[[-23   7  35  -4  32 -22 -14  41 -33  65 -33  32 -25 -77 -37]
 [ -9 -10 -11  -9 -11  -9  -9 -11  -9 -11  -9 -10  -9  -8  -8]
 [-12 -12 -12 -12 -12 -12 -12 -12 -12 -12 -12 -12 -12 -12 -12]
 [ 12  13  12  12  12  13  12  12  12  12  12  12  12  13  12]]
->
[[-12 -12 -12 -12 -12 -12 -12 -12 -12 -12 -12 -12 -12 -12 -12]
 [ -9 -10 -11  -9 -11  -9  -9 -11  -9 -11  -9 -10  -9  -8  -8]
 [ 12  13  12  12  12  13  12  12  12  12  12  12  12  13  12]
 [-23   7  35  -4  32 -22 -14  41 -33  65 -33  32 -25 -77 -37]]

[[  2 -40  53  27  30 -50]
 [ 19 -33  34  46  43  -9]
 [  5 -23  -1  47  24  33]
 [-13 -12   1  19 -10  -1]
 [  0 -43  50  28  27 -50]
 [-14 -43  66  27  24 -43]
 [-22 -17  21  31   1  30]
 [  8 -30  22  47  42  16]
 [ -6   5  12  28  -9  50]
 [-19   9   9  26  -1  43]]
->
[[  5 -23  -1  47  24  33]
 [-13 -12   1  19 -10  -1]
 [-19   9   9  26  -1  43]
 [ -6   5  12  28  -9  50]
 [-22 -17  21  31   1  30]
 [  8 -30  22  47  42  16]
 [ 19 -33  34  46  43  -9]
 [  0 -43  50  28  27 -50]
 [  2 -40  53  27  30 -50]
 [-14 -43  66  27  24 -43]]

[[-12  36  16 -22 -49  24  30  -1 -41  25  27]
 [ 60  55  14  45 -31 -37  62  29  42  -2 -62]
 [-15   4 -70  17   3   1 -27  -4  19  -1  24]
 [-10  10  23 -38 -72   7 -16  38 -14  10 -32]]
->
[[-15   4 -70  17   3   1 -27  -4  19  -1  24]
 [ 60  55  14  45 -31 -37  62  29  42  -2 -62]
 [-12  36  16 -22 -49  24  30  -1 -41  25  27]
 [-10  10  23 -38 -72   7 -16  38 -14  10 -32]]

[[ 12  -9   4   2 -19  -7  -5  -8   8]
 [  0 -10  18   0  -7  14 -18  -7  46]
 [ -3   6   0  -2  -3   2  -4  -2   2]
 [  5   8 -19   2   4 -15  21   4 -40]
 [  3   5  -9   2   4  -8  15   2 -27]
 [  0  -6   6   2   3   0   2   3  -2]
 [  7  -9   2   0  -6  -4  -3  -2   1]
 [ -1   0   1  -1   0  -2  -3   2   0]
 [  6  18 -24   4   8 -22  28   8 -64]]
->
[[  6  18 -24   4   8 -22  28   8 -64]
 [  5   8 -19   2   4 -15  21   4 -40]
 [  3   5  -9   2   4  -8  15   2 -27]
 [ -3   6   0  -2  -3   2  -4  -2   2]
 [ -1   0   1  -1   0  -2  -3   2   0]
 [  7  -9   2   0  -6  -4  -3  -2   1]
 [ 12  -9   4   2 -19  -7  -5  -8   8]
 [  0  -6   6   2   3   0   2   3  -2]
 [  0 -10  18   0  -7  14 -18  -7  46]]

[[ 3  3 51 50]
 [48 51  8  1]
 [ 9 60 18  2]]
->
[[48 51  8  1]
 [ 9 60 18  2]
 [ 3  3 51 50]]

[[ 26 -16  12 -14 -10 -16  12   5  -8]
 [ -4  18  38  26   4  35  38   4   7]
 [ 11  28  30  58 -15  -8  30  16   3]]
->
[[ 26 -16  12 -14 -10 -16  12   5  -8]
 [ 11  28  30  58 -15  -8  30  16   3]
 [ -4  18  38  26   4  35  38   4   7]]
